One vector is turned by the same rotation once a step. Each row is the vector after some number of steps, and that number follows the row.
The counts run from 0 to 243.
-23	8	4	-16	17	6	11	-3	2	-12	5	-1	2	3	15	-3	-2	-9	6	-2	4	8	-4	0	1	3	6	-3	9	6	-9	12	7	-3	-8 -> 75
-7	7	-1	19	8	-12	0	3	-5	-12	9	-4	-7	14	0	-10	11	-5	6	-7	-5	0	-9	-5	9	13	-6	10	9	0	9	6	-5	1	-4 -> 24
-5	-1	-6	-5	-2	10	-6	0	-8	10	-9	-22	5	1	4	-5	6	2	1	8	10	9	6	14	-1	9	-18	12	-2	12	-1	-1	-1	3	11 -> 47
-19	4	-2	2	4	-13	7	-7	1	-15	-12	-3	12	8	5	7	-13	4	-12	1	10	3	11	14	-6	1	-3	13	3	1	2	6	-7	4	-4 -> 56
-10	13	-9	13	9	-1	4	-3	-7	-9	-14	12	-3	0	9	6	-12	-11	-17	-3	-8	-3	8	11	9	-4	-3	5	-12	11	-6	6	-9	-13	-7 -> 1
-19	1	3	-8	-2	-4	-6	9	11	-6	-17	-1	-3	-5	2	7	-20	1	-11	-5	8	3	-1	10	-4	3	4	4	-10	-6	12	8	7	-5	-3 -> 62
10	5	6	-3	7	2	9	6	-12	-8	-8	10	-8	4	-12	12	-4	-19	4	-11	-2	16	-1	-2	18	-10	3	-2	4	-3	12	-1	0	-11	5 -> 90
-12	-7	4	-6	7	10	-1	-3	9	-16	15	1	-8	-7	-1	-7	-7	-2	6	-8	7	9	-3	-4	8	6	-3	-13	-8	8	8	-1	3	-14	-13 -> 81
-8	11	14	12	-6	-7	-10	9	-3	8	5	7	6	1	-4	-1	-2	5	-22	-3	-15	-1	3	10	5	-10	1	-8	-5	9	-10	-12	-6	-12	-3 -> 229
-8	3	1	-4	7	-1	3	3	-4	-9	0	-6	19	-4	5	5	6	-11	2	-18	6	19	-4	-9	-3	-3	-7	0	-7	-12	11	9	-13	9	1 -> 199
7	-3	-11	-3	8	7	-13	13	-2	-16	2	3	6	-4	2	-5	-8	-7	-1	4	-10	14	11	10	9	3	2	10	-4	15	-12	-13	-12	0	9 -> 108
1	2	-16	-4	25	1	5	10	6	7	12	-10	-4	0	4	-7	-4	0	-9	1	4	1	2	-9	12	0	-9	9	3	16	6	16	5	-2	-4 -> 189
-19	19	0	16	-5	-3	-4	13	1	3	5	18	-3	1	4	5	5	-2	-16	-9	-4	-5	-3	8	1	-10	-1	5	1	3	-5	-5	-11	-7	-3 -> 5
-7	16	10	-2	8	6	-4	14	4	1	-14	15	-15	2	-1	-3	1	-9	-1	-15	-12	-1	7	4	5	-9	11	-4	-15	-2	-4	-5	-7	1	4 -> 8
-6	16	2	3	15	6	5	-7	-4	1	-6	5	-17	15	3	-11	7	-4	3	1	-8	-13	-6	14	-3	-4	-4	-7	-9	10	4	7	4	10	0 -> 239
4	7	-5	-2	17	6	5	4	-21	-10	4	11	-1	2	0	10	-12	-13	1	-8	9	14	3	-2	17	-6	3	0	4	4	10	4	2	-11	7 -> 89
-22	6	0	-7	3	2	3	16	3	19	1	-10	-5	-12	2	5	-2	0	-9	2	-4	6	-1	10	-2	-6	-3	-1	-4	-3	9	11	11	-20	6 -> 66
-2	13	19	0	2	-2	-3	9	2	3	-10	12	-7	14	-1	-3	-10	-11	1	-8	-19	-4	-4	17	3	-3	11	-5	-10	4	1	-10	6	2	-2 -> 233
-23	1	-2	4	-1	14	-3	10	-4	-17	-4	4	7	1	8	-3	-1	5	1	2	8	4	9	1	0	15	-9	13	14	6	-14	1	2	-15	-4 -> 162
2	7	18	-4	-12	10	-13	7	-1	14	-14	-12	14	10	-7	-2	-2	-3	-8	-5	5	9	7	-5	9	7	-7	11	10	5	-4	0	-2	8	1 -> 41
-6	-1	4	-7	-7	4	-13	7	-1	-1	-13	-10	15	12	8	5	-3	-10	10	0	-4	9	-7	6	-5	20	-13	18	4	0	7	8	2	10	5 -> 43
9	-5	-10	-8	10	14	-11	9	-8	-6	-9	-1	9	-3	-7	-2	-5	-13	0	7	-14	12	7	-3	6	6	-11	-9	1	13	-8	5	-7	-3	9 -> 103
6	4	18	15	-9	-4	9	-4	3	8	-4	-9	2	13	-1	8	-7	1	6	-20	-3	8	0	3	14	9	11	3	-3	0	8	-11	4	-6	-3 -> 146
-7	-1	-8	-5	14	-2	6	10	8	-2	17	-4	10	-8	6	4	-3	-3	4	-8	1	23	-3	-13	13	-8	6	12	4	4	10	-4	-4	2	5 -> 195
-16	-5	-9	5	1	5	9	7	-6	-1	-6	5	5	-12	4	-6	3	11	-2	0	-10	5	2	10	1	-2	-10	-9	-10	12	-2	-5	-16	-17	8 -> 222
8	-6	-2	-9	-6	10	-3	1	-5	12	5	-8	13	-11	2	2	-13	-8	1	2	-10	12	-6	7	17	-1	9	-6	1	15	9	-2	-7	-12	15 -> 209
4	1	12	-7	-3	14	-14	10	0	15	-10	-9	14	3	-5	-3	-5	3	-2	-11	2	14	8	-8	15	11	9	10	11	7	-1	-8	5	1	10 -> 40
-17	6	2	11	9	2	-7	-9	-3	-3	10	4	-12	16	-9	-14	11	8	-10	4	-5	-6	-8	3	8	-4	-3	-7	14	15	2	5	1	-1	-4 -> 243
-6	9	12	-3	1	-2	-8	7	7	23	-5	-15	-3	-4	3	-12	3	5	-12	-2	-9	2	-11	-2	13	-4	8	9	6	11	-6	-6	-8	9	-6 -> 128
-13	-9	3	3	-13	17	-2	1	-6	7	-7	-1	-17	5	-5	4	4	3	9	2	-4	10	1	5	6	4	-3	-1	11	5	5	-5	6	-22	20 -> 154
0	11	-10	0	16	2	1	11	-8	-5	-10	0	-4	10	-4	-1	-6	-12	-8	-5	6	1	24	14	-5	1	-11	3	-17	3	0	1	11	-11	1 -> 171
-6	5	14	-5	-12	16	-12	-7	1	-3	-14	2	-18	8	2	8	-11	-2	10	-15	11	3	-10	6	9	6	0	4	-5	2	17	-4	7	-7	2 -> 150
3	0	-3	7	7	3	-6	15	9	-1	2	5	0	-1	-5	-12	3	9	-5	-11	1	0	1	20	5	-8	2	6	-14	9	8	-15	-19	12	6 -> 114
-6	0	0	3	-2	4	17	-4	8	-1	-14	12	0	9	12	0	-4	10	5	-7	-9	0	-4	9	5	-7	-17	1	-10	17	4	-6	-22	4	-5 -> 220
-4	-3	-7	4	0	1	-15	0	18	-1	-5	4	2	8	-16	-2	-6	3	-11	-14	-11	-7	-2	13	-7	-9	4	-5	-6	-7	19	1	-14	9	7 -> 118
-9	14	7	-4	11	19	-11	1	11	6	7	13	-13	5	1	-16	3	1	0	-10	-8	-12	2	3	-1	-2	9	-11	-6	12	2	3	3	1	4 -> 13
-17	-3	-3	11	0	-2	-1	28	3	-10	-3	-4	-1	2	-6	-1	3	0	2	-3	-1	11	15	8	-10	14	-17	2	-7	-3	-3	-5	5	-17	0 -> 167
-8	-9	-6	-9	-5	7	-14	-14	15	-9	-10	-12	-2	11	-4	3	-3	-1	7	6	0	14	9	8	-3	0	-12	6	-4	8	10	-3	-5	9	6 -> 49
-1	5	-1	9	-4	4	-4	-6	3	7	-5	4	26	26	-4	6	-2	3	-4	-11	2	1	3	-8	1	6	-5	11	16	-1	11	11	1	4	2 -> 37
-3	-4	4	-5	2	3	1	6	13	-7	8	-2	17	1	2	2	-2	-7	9	-22	1	15	-7	-4	-3	-5	2	0	-7	-11	21	0	-12	7	5 -> 200
-10	-1	-4	-3	4	13	9	-7	-3	-11	-24	6	-2	13	3	7	-5	7	12	3	-8	6	7	2	4	6	2	5	13	6	-9	2	5	-13	14 -> 158
-15	10	-7	10	5	-2	5	-6	-6	-11	-11	15	11	4	10	6	-12	4	-12	-7	-16	-3	6	12	-3	0	-4	-5	-15	9	-2	8	-7	-6	1 -> 226
-12	2	-15	4	18	-11	8	5	5	-6	14	-3	14	2	6	6	-3	-7	3	-7	-2	16	-3	-9	5	-6	-6	12	7	-2	8	7	-2	3	1 -> 194
-5	-7	-1	-9	9	1	-2	15	19	-1	-1	-15	-6	1	-12	-8	-1	-8	-1	1	-11	6	-3	-6	-2	3	-10	-11	4	-5	14	22	-2	1	-5 -> 186
-8	3	2	14	5	2	-7	-5	12	1	24	1	-3	18	-4	-12	6	-3	-4	-4	-15	-8	-2	-2	2	1	3	-6	14	15	2	5	1	-1	-6 -> 18
